50 stands for zero in the data rows.
Here are some points, one per row:
array([65, 58, 44, 26, 33, 56, 46, 47, 60, 35, 65, 51, 67, 57, 60, 53])
array([90, 40, 42, 58, 51, 57, 57, 46, 47, 66, 54, 52, 55, 43, 57, 62])
array([56, 57, 48, 36, 47, 53, 55, 49, 54, 36, 50, 51, 61, 53, 53, 53])
array([59, 46, 46, 46, 32, 46, 49, 52, 46, 49, 53, 66, 55, 63, 60, 46])
array([60, 53, 42, 49, 24, 58, 26, 46, 62, 38, 57, 56, 49, 59, 50, 52])
array([37, 37, 40, 49, 39, 62, 34, 55, 43, 62, 50, 39, 30, 47, 34, 51])
array([48, 53, 49, 29, 65, 49, 68, 52, 34, 46, 47, 34, 66, 51, 58, 48])
array([33, 48, 65, 43, 90, 46, 75, 46, 35, 47, 41, 22, 47, 37, 53, 53])
array([89, 48, 48, 61, 36, 61, 42, 45, 58, 58, 60, 73, 53, 53, 57, 57])
array([47, 36, 52, 57, 38, 54, 24, 51, 56, 51, 56, 62, 29, 53, 45, 52])
array([61, 40, 53, 45, 17, 29, 75, 49, 62, 61, 60, 90, 53, 71, 75, 44])
array([78, 44, 51, 47, 18, 40, 51, 48, 67, 49, 70, 89, 58, 69, 72, 48])
array([63, 38, 56, 56, 19, 45, 37, 38, 70, 40, 62, 68, 44, 64, 72, 57])
array([29, 48, 43, 57, 51, 59, 26, 58, 40, 49, 39, 41, 40, 43, 29, 45])
array([16, 76, 53, 56, 87, 46, 52, 52, 46, 47, 50, 22, 49, 43, 38, 48])
array([30, 35, 53, 51, 56, 53, 28, 52, 43, 42, 43, 43, 33, 50, 43, 47])
array([47, 73, 30, 48, 51, 57, 38, 59, 44, 46, 38, 37, 59, 37, 26, 44])
array([41, 54, 45, 33, 74, 62, 62, 51, 39, 56, 48, 10, 49, 38, 44, 54])
array([48, 43, 48, 58, 43, 55, 32, 53, 42, 49, 40, 56, 41, 57, 51, 49])
array([58, 43, 47, 62, 60, 51, 46, 52, 42, 54, 37, 45, 46, 43, 41, 50])
array([16, 64, 46, 50, 59, 32, 72, 59, 42, 57, 42, 49, 58, 56, 45, 34])
array([1, 81, 61, 64, 72, 42, 46, 52, 64, 44, 58, 47, 49, 43, 38, 41])
array([44, 35, 61, 58, 36, 40, 50, 49, 55, 52, 45, 71, 42, 62, 55, 47])
array([36, 54, 52, 61, 59, 40, 52, 54, 47, 48, 33, 50, 51, 40, 35, 44])
array([48, 43, 64, 41, 51, 27, 93, 47, 55, 51, 42, 55, 59, 57, 66, 48])
array([53, 59, 48, 54, 56, 28, 86, 54, 46, 64, 33, 58, 61, 41, 46, 44])
array([67, 45, 55, 51, 14, 34, 52, 44, 71, 46, 60, 84, 55, 72, 71, 48])
array([69, 47, 46, 61, 53, 42, 66, 51, 41, 62, 38, 52, 58, 43, 53, 52])
array([60, 47, 44, 60, 53, 55, 46, 51, 42, 61, 42, 41, 45, 36, 40, 54])
array([42, 36, 59, 56, 36, 44, 42, 49, 52, 41, 48, 64, 38, 57, 51, 50])
array([63, 34, 68, 65, 47, 51, 41, 44, 62, 51, 59, 81, 39, 53, 54, 54])
array([18, 36, 66, 49, 80, 49, 56, 49, 36, 43, 38, 33, 40, 41, 46, 49])
array([45, 41, 53, 43, 38, 35, 62, 52, 47, 53, 44, 67, 51, 63, 63, 44])
array([45, 66, 49, 24, 78, 59, 67, 50, 43, 37, 50, 21, 61, 36, 47, 55])
array([45, 61, 44, 32, 64, 65, 45, 52, 34, 45, 47, 21, 55, 40, 46, 52])
array([40, 36, 55, 51, 41, 55, 30, 51, 53, 45, 47, 48, 39, 52, 48, 52])
array([54, 44, 59, 41, 41, 49, 47, 45, 63, 34, 56, 54, 47, 47, 52, 56])
array([77, 38, 67, 60, 25, 34, 63, 42, 73, 59, 68, 97, 54, 67, 71, 49])
array([60, 47, 55, 61, 68, 37, 77, 47, 45, 59, 35, 45, 56, 33, 46, 54])
array([67, 52, 50, 45, 32, 48, 52, 45, 65, 35, 55, 56, 51, 57, 58, 54])
array([98, 50, 54, 58, 31, 55, 36, 43, 71, 55, 75, 85, 56, 61, 63, 54])
array([29, 46, 52, 60, 58, 52, 36, 56, 45, 43, 38, 44, 39, 39, 31, 47])
array([38, 44, 53, 50, 52, 48, 44, 52, 42, 44, 39, 44, 45, 56, 53, 47])
array([57, 52, 45, 39, 40, 44, 61, 51, 49, 45, 48, 57, 60, 60, 60, 48])
array([29, 41, 47, 60, 55, 57, 28, 57, 41, 49, 40, 41, 35, 41, 32, 48])
array([46, 59, 64, 36, 74, 48, 73, 48, 47, 37, 45, 35, 60, 41, 53, 53])
array([55, 50, 61, 40, 54, 31, 86, 46, 56, 47, 45, 57, 63, 51, 63, 48])
array([66, 39, 55, 58, 20, 55, 23, 45, 71, 41, 69, 75, 38, 59, 56, 55])
array([50, 47, 46, 53, 38, 52, 36, 54, 44, 46, 44, 55, 51, 60, 52, 45])
array([27, 49, 55, 33, 80, 24, 99, 50, 36, 68, 44, 32, 60, 49, 65, 42])
array([19, 38, 64, 51, 68, 47, 44, 52, 37, 42, 39, 40, 34, 50, 42, 47])
array([27, 71, 52, 42, 84, 34, 96, 49, 38, 60, 47, 23, 65, 45, 58, 45])
array([15, 70, 57, 53, 87, 47, 61, 49, 47, 50, 54, 19, 47, 36, 38, 48])
array([41, 50, 37, 50, 48, 60, 22, 57, 34, 48, 42, 41, 44, 55, 39, 47])
array([53, 55, 36, 38, 31, 64, 22, 52, 50, 40, 56, 50, 54, 57, 48, 52])
array([46, 30, 59, 62, 57, 52, 35, 48, 45, 50, 46, 57, 35, 49, 50, 50])
array([43, 58, 41, 40, 68, 63, 48, 52, 37, 53, 45, 17, 49, 39, 41, 52])
array([40, 55, 48, 38, 75, 46, 73, 52, 32, 52, 40, 27, 59, 48, 53, 48])
array([41, 52, 60, 39, 68, 39, 84, 48, 43, 48, 41, 43, 56, 50, 60, 49])
array([29, 70, 42, 41, 72, 46, 64, 56, 36, 55, 48, 32, 66, 48, 45, 40])
array([55, 32, 56, 52, 23, 49, 23, 41, 71, 37, 68, 71, 37, 62, 60, 54])
array([56, 51, 53, 41, 59, 55, 54, 49, 56, 40, 49, 41, 48, 41, 47, 56])
array([42, 35, 53, 51, 43, 32, 72, 52, 42, 64, 43, 67, 47, 60, 63, 41])
array([93, 43, 46, 54, 59, 43, 77, 45, 42, 69, 45, 55, 66, 46, 67, 55])
array([47, 47, 66, 47, 47, 42, 61, 44, 61, 32, 47, 58, 47, 50, 56, 53])
array([65, 46, 43, 57, 25, 59, 25, 50, 63, 47, 59, 70, 45, 62, 51, 51])
array([34, 32, 62, 59, 47, 48, 33, 49, 52, 48, 48, 63, 33, 56, 50, 50])
array([53, 50, 57, 39, 50, 39, 74, 48, 50, 42, 41, 53, 58, 56, 64, 49])
array([50, 36, 38, 56, 46, 64, 35, 54, 43, 70, 47, 37, 36, 36, 33, 54])
array([26, 50, 40, 55, 52, 62, 27, 58, 37, 49, 41, 34, 36, 45, 32, 46])
array([59, 40, 52, 61, 43, 44, 58, 50, 48, 60, 45, 65, 50, 55, 61, 49])
array([79, 32, 64, 64, 60, 39, 75, 39, 52, 68, 51, 65, 50, 48, 64, 58])
array([66, 36, 51, 52, 54, 27, 97, 49, 41, 78, 46, 63, 61, 48, 67, 47])
array([56, 45, 34, 55, 49, 62, 39, 54, 45, 68, 45, 38, 42, 35, 32, 53])
array([86, 43, 47, 49, 25, 72, 12, 40, 68, 48, 80, 71, 52, 60, 66, 56])
array([79, 45, 49, 60, 16, 62, 20, 44, 75, 48, 75, 77, 44, 62, 55, 57])
array([32, 44, 61, 34, 76, 27, 99, 49, 32, 62, 39, 37, 56, 46, 66, 44])
array([60, 49, 44, 47, 23, 57, 40, 45, 69, 38, 59, 56, 44, 54, 54, 55])
array([81, 46, 49, 58, 41, 44, 62, 46, 52, 67, 54, 73, 56, 56, 66, 53])
array([85, 43, 50, 55, 16, 66, 22, 43, 72, 47, 76, 77, 48, 64, 60, 57])
array([62, 40, 40, 47, 13, 56, 33, 41, 70, 52, 68, 59, 38, 58, 56, 56])
array([45, 42, 47, 58, 47, 54, 37, 54, 39, 52, 40, 55, 44, 55, 50, 49])
array([52, 46, 52, 59, 57, 33, 82, 52, 43, 67, 30, 55, 57, 44, 46, 46])
array([55, 69, 31, 52, 53, 58, 45, 57, 47, 50, 40, 35, 59, 36, 26, 48])
array([52, 40, 42, 58, 43, 64, 26, 53, 46, 60, 47, 49, 37, 48, 41, 53])
array([38, 44, 50, 48, 49, 52, 45, 53, 41, 43, 42, 46, 43, 54, 48, 48])
array([35, 35, 40, 47, 38, 64, 29, 54, 43, 63, 48, 38, 31, 48, 33, 49])
array([34, 37, 60, 59, 44, 45, 40, 49, 44, 44, 39, 57, 39, 58, 52, 48])
array([31, 54, 33, 43, 55, 68, 19, 59, 33, 49, 43, 27, 47, 47, 31, 46])
array([88, 43, 61, 60, 25, 39, 63, 45, 72, 59, 66, 98, 57, 66, 70, 51])
array([30, 44, 48, 60, 60, 54, 35, 58, 43, 45, 42, 41, 40, 36, 27, 45])
array([83, 55, 41, 50, 33, 63, 32, 48, 59, 52, 64, 71, 55, 56, 53, 53])
array([77, 43, 40, 58, 44, 64, 36, 52, 52, 59, 53, 57, 50, 51, 51, 56])
array([69, 56, 61, 43, 60, 42, 80, 46, 63, 35, 47, 55, 62, 46, 61, 55])
array([18, 79, 40, 55, 53, 57, 24, 62, 47, 42, 43, 31, 51, 46, 24, 42])
array([7, 81, 46, 61, 54, 45, 36, 60, 53, 41, 44, 48, 55, 51, 30, 36])
array([35, 84, 39, 42, 81, 54, 58, 51, 42, 52, 56, 7, 63, 37, 42, 51])
array([46, 51, 42, 39, 45, 53, 42, 56, 35, 47, 44, 45, 56, 57, 52, 47])
array([67, 27, 66, 59, 24, 50, 20, 38, 72, 40, 72, 81, 37, 65, 65, 54])
array([29, 43, 40, 44, 47, 63, 36, 54, 42, 61, 48, 25, 35, 42, 36, 51])
array([99, 47, 61, 57, 31, 42, 71, 43, 72, 62, 77, 92, 64, 66, 70, 53])
array([45, 65, 50, 23, 79, 55, 72, 49, 36, 41, 47, 19, 67, 41, 56, 53])
array([66, 43, 62, 62, 21, 43, 46, 45, 70, 47, 63, 89, 46, 66, 63, 50])
array([26, 78, 36, 50, 69, 60, 42, 55, 51, 52, 52, 20, 56, 39, 32, 48])
array([4, 77, 49, 63, 58, 50, 32, 59, 55, 41, 47, 42, 46, 46, 24, 40])
array([16, 81, 50, 53, 58, 35, 65, 58, 51, 55, 49, 47, 60, 52, 41, 36])
array([54, 41, 53, 51, 27, 51, 35, 47, 64, 34, 61, 65, 39, 58, 54, 51])
array([83, 55, 36, 55, 55, 56, 56, 51, 42, 62, 41, 39, 61, 36, 46, 57])
array([25, 56, 61, 45, 86, 43, 78, 49, 35, 53, 39, 22, 52, 41, 51, 51])
array([69, 66, 48, 22, 59, 59, 59, 47, 54, 33, 59, 39, 73, 41, 51, 54])
array([87, 43, 51, 66, 34, 61, 31, 46, 64, 57, 63, 72, 50, 57, 53, 57])
array([45, 43, 51, 54, 37, 52, 34, 52, 53, 42, 49, 59, 39, 58, 45, 50])
array([75, 44, 46, 63, 59, 55, 59, 49, 41, 65, 43, 49, 53, 43, 52, 57])
array([25, 51, 58, 43, 89, 52, 71, 48, 32, 51, 48, 7, 45, 34, 51, 54])
array([60, 64, 57, 25, 69, 42, 86, 49, 51, 39, 50, 44, 68, 46, 64, 49])
array([94, 46, 46, 52, 52, 51, 62, 45, 49, 70, 58, 57, 63, 48, 64, 59])
array([77, 45, 41, 43, 13, 56, 24, 40, 67, 41, 70, 62, 54, 67, 70, 55])
array([18, 75, 54, 54, 80, 47, 55, 52, 50, 45, 53, 25, 50, 34, 36, 46])
array([57, 53, 46, 50, 54, 30, 84, 57, 41, 65, 36, 56, 60, 46, 54, 42])
array([53, 46, 45, 48, 26, 49, 39, 51, 52, 42, 50, 67, 52, 66, 56, 48])
array([88, 48, 43, 56, 21, 68, 24, 46, 76, 61, 76, 75, 46, 56, 51, 60])
array([39, 44, 63, 44, 78, 51, 69, 46, 40, 44, 38, 32, 46, 41, 51, 53])
array([2, 72, 44, 60, 48, 55, 16, 61, 57, 38, 48, 38, 38, 43, 18, 41])
array([22, 64, 38, 53, 53, 56, 36, 59, 38, 44, 37, 36, 47, 48, 34, 42])
array([19, 83, 31, 49, 49, 62, 22, 63, 45, 38, 47, 37, 58, 46, 23, 39])
array([83, 39, 37, 54, 55, 55, 61, 46, 47, 75, 51, 33, 48, 29, 49, 62])
array([63, 29, 68, 62, 27, 52, 32, 39, 75, 43, 71, 88, 38, 65, 66, 54])
array([41, 42, 48, 46, 44, 56, 32, 50, 50, 43, 48, 44, 39, 48, 45, 54])
array([58, 43, 54, 46, 35, 48, 48, 44, 65, 34, 57, 59, 49, 54, 57, 54])
array([7, 60, 57, 59, 68, 47, 46, 56, 47, 40, 41, 40, 44, 48, 29, 41])
array([51, 47, 55, 64, 62, 38, 71, 51, 42, 59, 32, 51, 53, 40, 44, 47])
array([31, 79, 30, 48, 44, 60, 15, 63, 46, 41, 45, 34, 57, 46, 23, 41])
array([99, 51, 49, 56, 44, 60, 55, 43, 63, 60, 70, 68, 60, 53, 63, 61])
array([29, 76, 43, 26, 89, 54, 67, 51, 31, 50, 57, 6, 67, 34, 50, 50])
array([55, 55, 55, 23, 74, 41, 91, 49, 36, 46, 47, 36, 72, 45, 67, 50])
array([62, 54, 48, 44, 23, 39, 58, 47, 61, 42, 52, 69, 56, 66, 66, 49])
array([27, 39, 46, 57, 56, 56, 26, 56, 39, 49, 41, 41, 32, 45, 32, 48])
array([42, 55, 58, 33, 69, 56, 64, 49, 47, 42, 47, 25, 50, 34, 44, 57])
array([43, 50, 47, 35, 62, 58, 58, 51, 44, 56, 48, 23, 41, 36, 41, 57])
array([55, 35, 60, 65, 43, 51, 32, 48, 55, 48, 50, 71, 40, 60, 54, 52])
array([74, 33, 61, 63, 61, 41, 77, 40, 50, 68, 47, 61, 51, 43, 64, 57])
array([86, 31, 57, 59, 32, 68, 23, 36, 64, 48, 77, 72, 43, 66, 68, 57])
array([15, 67, 52, 57, 59, 38, 66, 58, 48, 51, 42, 43, 55, 53, 37, 38])
array([32, 52, 50, 49, 68, 48, 51, 53, 34, 50, 36, 37, 51, 54, 50, 45])
array([32, 60, 35, 36, 60, 59, 33, 59, 33, 47, 46, 31, 51, 48, 35, 44])
Along one direction, these points spread out more than along any other. How many in every 100 of the points above lie lower along it than each point below? Round to a whole number. More than half of the points above lie lower than the first one.
array([83, 55, 41, 50, 33, 63, 32, 48, 59, 52, 64, 71, 55, 56, 53, 53]) 83
array([53, 46, 45, 48, 26, 49, 39, 51, 52, 42, 50, 67, 52, 66, 56, 48]) 77
array([32, 60, 35, 36, 60, 59, 33, 59, 33, 47, 46, 31, 51, 48, 35, 44]) 21
array([46, 30, 59, 62, 57, 52, 35, 48, 45, 50, 46, 57, 35, 49, 50, 50]) 58
array([26, 50, 40, 55, 52, 62, 27, 58, 37, 49, 41, 34, 36, 45, 32, 46]) 28
array([47, 47, 66, 47, 47, 42, 61, 44, 61, 32, 47, 58, 47, 50, 56, 53]) 60
array([61, 40, 53, 45, 17, 29, 75, 49, 62, 61, 60, 90, 53, 71, 75, 44]) 87
array([42, 36, 59, 56, 36, 44, 42, 49, 52, 41, 48, 64, 38, 57, 51, 50]) 69
array([41, 54, 45, 33, 74, 62, 62, 51, 39, 56, 48, 10, 49, 38, 44, 54]) 7
array([47, 73, 30, 48, 51, 57, 38, 59, 44, 46, 38, 37, 59, 37, 26, 44]) 30
array([43, 58, 41, 40, 68, 63, 48, 52, 37, 53, 45, 17, 49, 39, 41, 52]) 14
array([2, 72, 44, 60, 48, 55, 16, 61, 57, 38, 48, 38, 38, 43, 18, 41]) 19
array([62, 54, 48, 44, 23, 39, 58, 47, 61, 42, 52, 69, 56, 66, 66, 49]) 81
array([31, 79, 30, 48, 44, 60, 15, 63, 46, 41, 45, 34, 57, 46, 23, 41]) 28
array([36, 54, 52, 61, 59, 40, 52, 54, 47, 48, 33, 50, 51, 40, 35, 44]) 34
array([7, 81, 46, 61, 54, 45, 36, 60, 53, 41, 44, 48, 55, 51, 30, 36]) 22
array([16, 76, 53, 56, 87, 46, 52, 52, 46, 47, 50, 22, 49, 43, 38, 48]) 3
array([32, 44, 61, 34, 76, 27, 99, 49, 32, 62, 39, 37, 56, 46, 66, 44]) 12
array([54, 41, 53, 51, 27, 51, 35, 47, 64, 34, 61, 65, 39, 58, 54, 51]) 80
array([53, 55, 36, 38, 31, 64, 22, 52, 50, 40, 56, 50, 54, 57, 48, 52]) 66
array([58, 43, 47, 62, 60, 51, 46, 52, 42, 54, 37, 45, 46, 43, 41, 50]) 44
array([22, 64, 38, 53, 53, 56, 36, 59, 38, 44, 37, 36, 47, 48, 34, 42]) 23
array([18, 79, 40, 55, 53, 57, 24, 62, 47, 42, 43, 31, 51, 46, 24, 42]) 15
array([51, 47, 55, 64, 62, 38, 71, 51, 42, 59, 32, 51, 53, 40, 44, 47]) 38
array([74, 33, 61, 63, 61, 41, 77, 40, 50, 68, 47, 61, 51, 43, 64, 57]) 68
array([65, 46, 43, 57, 25, 59, 25, 50, 63, 47, 59, 70, 45, 62, 51, 51]) 83
array([27, 39, 46, 57, 56, 56, 26, 56, 39, 49, 41, 41, 32, 45, 32, 48]) 35
array([58, 43, 54, 46, 35, 48, 48, 44, 65, 34, 57, 59, 49, 54, 57, 54]) 74
array([43, 50, 47, 35, 62, 58, 58, 51, 44, 56, 48, 23, 41, 36, 41, 57]) 25
array([60, 47, 55, 61, 68, 37, 77, 47, 45, 59, 35, 45, 56, 33, 46, 54]) 37
array([29, 46, 52, 60, 58, 52, 36, 56, 45, 43, 38, 44, 39, 39, 31, 47]) 32
array([67, 27, 66, 59, 24, 50, 20, 38, 72, 40, 72, 81, 37, 65, 65, 54]) 94
array([41, 42, 48, 46, 44, 56, 32, 50, 50, 43, 48, 44, 39, 48, 45, 54]) 50
array([42, 35, 53, 51, 43, 32, 72, 52, 42, 64, 43, 67, 47, 60, 63, 41]) 61
array([62, 40, 40, 47, 13, 56, 33, 41, 70, 52, 68, 59, 38, 58, 56, 56]) 84
array([98, 50, 54, 58, 31, 55, 36, 43, 71, 55, 75, 85, 56, 61, 63, 54]) 97
array([56, 51, 53, 41, 59, 55, 54, 49, 56, 40, 49, 41, 48, 41, 47, 56]) 45
array([56, 57, 48, 36, 47, 53, 55, 49, 54, 36, 50, 51, 61, 53, 53, 53]) 56
array([88, 43, 61, 60, 25, 39, 63, 45, 72, 59, 66, 98, 57, 66, 70, 51]) 99
array([55, 32, 56, 52, 23, 49, 23, 41, 71, 37, 68, 71, 37, 62, 60, 54]) 86
array([86, 31, 57, 59, 32, 68, 23, 36, 64, 48, 77, 72, 43, 66, 68, 57]) 94
array([33, 48, 65, 43, 90, 46, 75, 46, 35, 47, 41, 22, 47, 37, 53, 53]) 6
array([19, 38, 64, 51, 68, 47, 44, 52, 37, 42, 39, 40, 34, 50, 42, 47]) 23
array([38, 44, 53, 50, 52, 48, 44, 52, 42, 44, 39, 44, 45, 56, 53, 47]) 41
array([31, 54, 33, 43, 55, 68, 19, 59, 33, 49, 43, 27, 47, 47, 31, 46]) 26
array([15, 70, 57, 53, 87, 47, 61, 49, 47, 50, 54, 19, 47, 36, 38, 48]) 1
array([35, 35, 40, 47, 38, 64, 29, 54, 43, 63, 48, 38, 31, 48, 33, 49]) 46
array([55, 55, 55, 23, 74, 41, 91, 49, 36, 46, 47, 36, 72, 45, 67, 50]) 27
array([59, 46, 46, 46, 32, 46, 49, 52, 46, 49, 53, 66, 55, 63, 60, 46]) 74
array([45, 42, 47, 58, 47, 54, 37, 54, 39, 52, 40, 55, 44, 55, 50, 49]) 54
array([47, 36, 52, 57, 38, 54, 24, 51, 56, 51, 56, 62, 29, 53, 45, 52]) 71
array([27, 49, 55, 33, 80, 24, 99, 50, 36, 68, 44, 32, 60, 49, 65, 42]) 6
array([65, 58, 44, 26, 33, 56, 46, 47, 60, 35, 65, 51, 67, 57, 60, 53]) 70
array([77, 43, 40, 58, 44, 64, 36, 52, 52, 59, 53, 57, 50, 51, 51, 56]) 75
array([35, 84, 39, 42, 81, 54, 58, 51, 42, 52, 56, 7, 63, 37, 42, 51]) 2
array([83, 39, 37, 54, 55, 55, 61, 46, 47, 75, 51, 33, 48, 29, 49, 62]) 55
array([63, 38, 56, 56, 19, 45, 37, 38, 70, 40, 62, 68, 44, 64, 72, 57]) 88
array([57, 52, 45, 39, 40, 44, 61, 51, 49, 45, 48, 57, 60, 60, 60, 48]) 64
array([54, 44, 59, 41, 41, 49, 47, 45, 63, 34, 56, 54, 47, 47, 52, 56]) 67
array([57, 53, 46, 50, 54, 30, 84, 57, 41, 65, 36, 56, 60, 46, 54, 42]) 43
array([55, 35, 60, 65, 43, 51, 32, 48, 55, 48, 50, 71, 40, 60, 54, 52]) 78
array([32, 52, 50, 49, 68, 48, 51, 53, 34, 50, 36, 37, 51, 54, 50, 45]) 24
array([16, 81, 50, 53, 58, 35, 65, 58, 51, 55, 49, 47, 60, 52, 41, 36]) 19
array([93, 43, 46, 54, 59, 43, 77, 45, 42, 69, 45, 55, 66, 46, 67, 55]) 68
array([85, 43, 50, 55, 16, 66, 22, 43, 72, 47, 76, 77, 48, 64, 60, 57]) 98
array([77, 38, 67, 60, 25, 34, 63, 42, 73, 59, 68, 97, 54, 67, 71, 49]) 97
array([99, 47, 61, 57, 31, 42, 71, 43, 72, 62, 77, 92, 64, 66, 70, 53]) 99
array([67, 45, 55, 51, 14, 34, 52, 44, 71, 46, 60, 84, 55, 72, 71, 48]) 91
array([30, 35, 53, 51, 56, 53, 28, 52, 43, 42, 43, 43, 33, 50, 43, 47]) 39
array([40, 36, 55, 51, 41, 55, 30, 51, 53, 45, 47, 48, 39, 52, 48, 52]) 59
array([38, 44, 50, 48, 49, 52, 45, 53, 41, 43, 42, 46, 43, 54, 48, 48]) 42
array([48, 43, 48, 58, 43, 55, 32, 53, 42, 49, 40, 56, 41, 57, 51, 49]) 62
array([45, 65, 50, 23, 79, 55, 72, 49, 36, 41, 47, 19, 67, 41, 56, 53]) 8
array([86, 43, 47, 49, 25, 72, 12, 40, 68, 48, 80, 71, 52, 60, 66, 56]) 95
array([19, 83, 31, 49, 49, 62, 22, 63, 45, 38, 47, 37, 58, 46, 23, 39]) 18
array([53, 50, 57, 39, 50, 39, 74, 48, 50, 42, 41, 53, 58, 56, 64, 49]) 52
array([60, 64, 57, 25, 69, 42, 86, 49, 51, 39, 50, 44, 68, 46, 64, 49]) 37
array([29, 70, 42, 41, 72, 46, 64, 56, 36, 55, 48, 32, 66, 48, 45, 40]) 9
array([50, 36, 38, 56, 46, 64, 35, 54, 43, 70, 47, 37, 36, 36, 33, 54]) 48
array([44, 35, 61, 58, 36, 40, 50, 49, 55, 52, 45, 71, 42, 62, 55, 47]) 72
array([18, 36, 66, 49, 80, 49, 56, 49, 36, 43, 38, 33, 40, 41, 46, 49]) 10
array([29, 41, 47, 60, 55, 57, 28, 57, 41, 49, 40, 41, 35, 41, 32, 48]) 36
array([94, 46, 46, 52, 52, 51, 62, 45, 49, 70, 58, 57, 63, 48, 64, 59]) 77
array([59, 40, 52, 61, 43, 44, 58, 50, 48, 60, 45, 65, 50, 55, 61, 49]) 70
array([29, 76, 43, 26, 89, 54, 67, 51, 31, 50, 57, 6, 67, 34, 50, 50]) 0
array([90, 40, 42, 58, 51, 57, 57, 46, 47, 66, 54, 52, 55, 43, 57, 62]) 72
array([48, 53, 49, 29, 65, 49, 68, 52, 34, 46, 47, 34, 66, 51, 58, 48]) 30
array([4, 77, 49, 63, 58, 50, 32, 59, 55, 41, 47, 42, 46, 46, 24, 40]) 14
array([69, 66, 48, 22, 59, 59, 59, 47, 54, 33, 59, 39, 73, 41, 51, 54]) 48
array([41, 52, 60, 39, 68, 39, 84, 48, 43, 48, 41, 43, 56, 50, 60, 49]) 31
array([63, 34, 68, 65, 47, 51, 41, 44, 62, 51, 59, 81, 39, 53, 54, 54]) 82
array([99, 51, 49, 56, 44, 60, 55, 43, 63, 60, 70, 68, 60, 53, 63, 61]) 86
array([55, 50, 61, 40, 54, 31, 86, 46, 56, 47, 45, 57, 63, 51, 63, 48]) 52
array([87, 43, 51, 66, 34, 61, 31, 46, 64, 57, 63, 72, 50, 57, 53, 57]) 88
array([79, 32, 64, 64, 60, 39, 75, 39, 52, 68, 51, 65, 50, 48, 64, 58]) 73
array([79, 45, 49, 60, 16, 62, 20, 44, 75, 48, 75, 77, 44, 62, 55, 57]) 96
array([30, 44, 48, 60, 60, 54, 35, 58, 43, 45, 42, 41, 40, 36, 27, 45]) 29
array([25, 51, 58, 43, 89, 52, 71, 48, 32, 51, 48, 7, 45, 34, 51, 54]) 1
array([50, 47, 46, 53, 38, 52, 36, 54, 44, 46, 44, 55, 51, 60, 52, 45]) 63
array([75, 44, 46, 63, 59, 55, 59, 49, 41, 65, 43, 49, 53, 43, 52, 57]) 57
array([29, 43, 40, 44, 47, 63, 36, 54, 42, 61, 48, 25, 35, 42, 36, 51]) 32
array([45, 41, 53, 43, 38, 35, 62, 52, 47, 53, 44, 67, 51, 63, 63, 44]) 65
array([16, 64, 46, 50, 59, 32, 72, 59, 42, 57, 42, 49, 58, 56, 45, 34]) 20
array([27, 71, 52, 42, 84, 34, 96, 49, 38, 60, 47, 23, 65, 45, 58, 45]) 3
array([88, 48, 43, 56, 21, 68, 24, 46, 76, 61, 76, 75, 46, 56, 51, 60]) 92
array([89, 48, 48, 61, 36, 61, 42, 45, 58, 58, 60, 73, 53, 53, 57, 57]) 85
array([77, 45, 41, 43, 13, 56, 24, 40, 67, 41, 70, 62, 54, 67, 70, 55]) 90
array([45, 43, 51, 54, 37, 52, 34, 52, 53, 42, 49, 59, 39, 58, 45, 50]) 66
array([46, 59, 64, 36, 74, 48, 73, 48, 47, 37, 45, 35, 60, 41, 53, 53]) 26
array([60, 53, 42, 49, 24, 58, 26, 46, 62, 38, 57, 56, 49, 59, 50, 52]) 79
array([40, 55, 48, 38, 75, 46, 73, 52, 32, 52, 40, 27, 59, 48, 53, 48]) 12
array([25, 56, 61, 45, 86, 43, 78, 49, 35, 53, 39, 22, 52, 41, 51, 51]) 4
array([55, 69, 31, 52, 53, 58, 45, 57, 47, 50, 40, 35, 59, 36, 26, 48]) 33
array([1, 81, 61, 64, 72, 42, 46, 52, 64, 44, 58, 47, 49, 43, 38, 41]) 13
array([48, 43, 64, 41, 51, 27, 93, 47, 55, 51, 42, 55, 59, 57, 66, 48]) 50
array([45, 61, 44, 32, 64, 65, 45, 52, 34, 45, 47, 21, 55, 40, 46, 52]) 21
array([53, 59, 48, 54, 56, 28, 86, 54, 46, 64, 33, 58, 61, 41, 46, 44]) 39
array([34, 37, 60, 59, 44, 45, 40, 49, 44, 44, 39, 57, 39, 58, 52, 48]) 54
array([67, 52, 50, 45, 32, 48, 52, 45, 65, 35, 55, 56, 51, 57, 58, 54]) 76
array([41, 50, 37, 50, 48, 60, 22, 57, 34, 48, 42, 41, 44, 55, 39, 47]) 41
array([15, 67, 52, 57, 59, 38, 66, 58, 48, 51, 42, 43, 55, 53, 37, 38]) 16
array([69, 56, 61, 43, 60, 42, 80, 46, 63, 35, 47, 55, 62, 46, 61, 55]) 57
